In the rows, zero is written as 128.
Turns in one plane each, and the order they were made in; the first pair answered
C (before -> after):
[135 136 121 153 144 118 134 138 110 136 148 126 142 146 118 142 135 130
 116 138]  ->  [155 134 112 146 139 116 138 125 114 146 158 134 142 133 133 135 133 122
 115 140]
[127 118 145 126 139 172 139 147 146 137  94 136 135 146  97 124 141 115
 168  80]  ->  [119 152 159 138 120 142 119 154 130 156 112 139 163 156  97 122 118 100
 151 102]
[161  93 103  71 159 151 147  75 147 107 130 141 155  97 149 124 167 101
 123 119]  ->  [103 104 127 107 178 155 138 126 136  74 102 141 149 151  87 154 184 128
 141  98]
[ 96 201 114 168 102 112 118 159  99 189 144 139 163 151 126 145  71  88
 138 138]  ->  [162 146  83 113 100 149 145  90 130 195 152 128 140  77 189 108  87  86
 145 142]
J (before -> after):
[103 122 151 137 113 121  95 145 138 112 127 116 150 160 134 127 126 132
 121 150]  ->  [113 133 127 141 101 109  90 140 139 114 145 132 117 139 161 126 122 154
 114 149]
[113 140 159 131 127  99 103 127 128 102 112  92 158 138 134 124 109 125
 134 168]  ->  [108 153 146 136 112  88  99 130 124  94 120 108 131 124 139 133 113 156
 122 164]
[116 130 145  97 117 121 124 100 125 129 102 111 171 131 134 117  89 121
 137 141]  ->  [ 89 150 131 114 116 111 121 135 120 111  98 123 141 139 114 139  94 152
 145 133]
[131 125 107 165 123 132 162 139  95 186 148 170 148 131 142 124 127  76
 111 130]  ->  [110 129 124 175 139 131 161 156  94 179 131 161 160 158 117 138 135  79
 126 122]
G (before -> after):
[113 126 141 102 126 132 136 129 138  81  69 103 129 136 101 131 138 166
 154 126]  ->  [ 94 165 152 130 112 101 115 159 113 106  91 125 137 159  90 146 125 156
 140 130]
[140 145 141 164 103  94  94 139 135 112 152 147 129 144 162 109  91 136
  77 161]  ->  [155 128 101 157 110 122 124 128 141 126 168 168  81 101 161 120 117 148
  86 138]
[188  92 124  81 112 122 172 113 172 130  90  92 121 115 125  99 126 113
 108 139]  ->  [163 134 158 117  92  78 142 150 145 144  99 104 159 167 109 105  92  94
  85 155]
W (before -> after):
[ 94 134 156 148 127 147 120 178 118 109 111 130 110 171 111 145 155 142
 120 124]  ->  [ 90 163 157 143 118 129 113 176 102 132 110 129 125 169 105 147 138 135
 129 122]
[ 96  74 130 132 115 122 135 171 130 104 132 137 129 178 145 138 111 126
 100 120]  ->  [ 88  98 132 126 106 103 131 171 120 125 136 139 151 182 141 144  98 119
 100 127]
[122 125 149 131 131 111 125 128 133  97 113 104 145 151 134 126 119 145
 124 136]  ->  [123 134 146 128 122 101 124 130 131 103 111 107 147 141 135 130 118 148
 122 135]
[118 147 169 118 131  87 112 137 112 131 105  80 182 148 123 118 107 120
 132 148]  ->  [132 162 141 103 111  76 117 115 109 129  99  87 153 115 142 120  98 150
 140 147]
M (before -> after):
[ 98 131 110 108 159 166 139 181 132  90 121 175 141 152  93 119 141 137
 163 129]  ->  [115 128 102  79 161 175 149 154 135 109 118 160 159 125 107 107 140 120
 177 125]
[120 105 157 176 172 127 123 146 153 100 145 161 119 178 105 160 144  94
 128 129]  ->  [124 132 131 136 177 134 149 111 126 163 138 163 155 148  82 166 131  69
 163 110]
[ 99 146 121 103 123 140 151 145 112 162 163 152 110  97 128 165 157 141
 123 129]  ->  [127 113 130  98 129 156 152 124 133 142 158 143 105  90 164 142 160 134
 114 140]
Pairs:
Each pair is two turns apart.
[119 134 110  83 113 128 145  74 129 169 104 153 101  82 141 117 111 150
 162 112]  ->  [119  67 160 112 160 184 143 106 161 140 111 155 110 142 124 117 158 107
 143 108]  W, W
[140 127 155 134 113 111 109 126 127 113 133 111 141 140 150 118 108 123
 114 143]  ->  [118 145 126 159 109 121 118 142 122 126 153 152 104 127 131 136 124 144
 119 119]  J, G
[118 132 136 161 138 145 127 149 138 159 149 159 146 148 110 128 136  88
 113 127]  ->  [114 117 131 157 149 161 139 150 143 144 140 159 127 146  95 136 150 101
 125 113]  G, C
[112 123 177 122  86 100 104 133 113  97 110  87 149 172 118 131 143 153
 128 128]  ->  [155 120 122  89  85 133 137  80 109 180 152 111 148  92 133 124 154 108
 143 119]  G, M
[159  81 134  97 110 112 112 131 132  89 104  92 143 140 154 109 107 137
 129 139]  ->  [143 124  78 133  99 115 124 157 118 138 157 162  87 104 136 136 126 139
 117 119]  G, G
[168 115 110 119  95 107 118  97 140 113 126 128 110  94 173  98 106 154
 110 139]  ->  [173 123 136 117 107 106 116  94 121 140 129 111 165 118 166  97  96 112
 108 149]  M, J
[110 100 137 123 177 178 159 131 145 122  94 114 147 146  87 163 160 124
 175  94]  ->  [109 161  83 161 110 117 127 148 133 121 137 175  63  98 135 167 134 182
 122 108]  G, J
[138 102  87 101 146 173 178  99 143 144 126 126 102  83 119 127 164 139
 165  94]  ->  [ 91 180 144 161 110  88 124 161 102 156 144 129 172 162  96 135 105 104
 121 127]  G, G
[164 141 117 107 138 155 124  99 135  90 144 126 132  96 146 138 138 145
 166 145]  ->  [174 136 131 116 134 144 111 103 137  92 160 128 131 101 165 130 137 133
 143 156]  M, J
[ 98 149 161 140 125 139 105 160 111 109 111 117 168 153 104 145 134 141
 133 145]  ->  [113 177 113 147 107 130 111 141  97 160 158 166 138  98 128 143 133 133
 117 137]  G, C
[150 101 167 154 155 145 114 144 140 122 132 126 153 183 151 135 118  87
 122 152]  ->  [145 156 101 152 134 135 135 133 114 182 165 170 110 125 147 156 119 102
 130 134]  W, G
[128 106 122 113 181 186 151 122 121 174 134 141 135 116 139 142 144 134
 169 103]  ->  [114 116 169 115 170 156 131 130 110 151 113 107 185 155 137 134 111 122
 165 124]  G, C
[135 108 124 125 134 141 144 115 154 132 170 159 128 128 148  92 131 131
 105 144]  ->  [ 97 121 135 154 134 137 137 152 143 115 159 161 130 163 110 110 134 148
 113 139]  C, C
[131 143 115 156  91 117 115 141 145 111 145 138  68 110 157 134 127 152
 102 124]  ->  [138  85 154 150 120 152 125 137 164  81 119  98  98 149 153 117 146 124
 107 127]  G, W
[120 132 126 123 170 143 143 151 141 120  96 127 115 125 110 147 150 115
 141 142]  ->  [114 152 115 140 145 120 134 165 130 124 111 144  92 123 114 151 138 127
 129 139]  J, C
[ 93 128 135 102 142  99  93 122 113 106  98 112 154 125 116 172 116 168
 151 122]  ->  [ 79 137 131 124 132  90  88 132 110 110 109 127 139 123 112 178 119 175
 146 120]  W, G
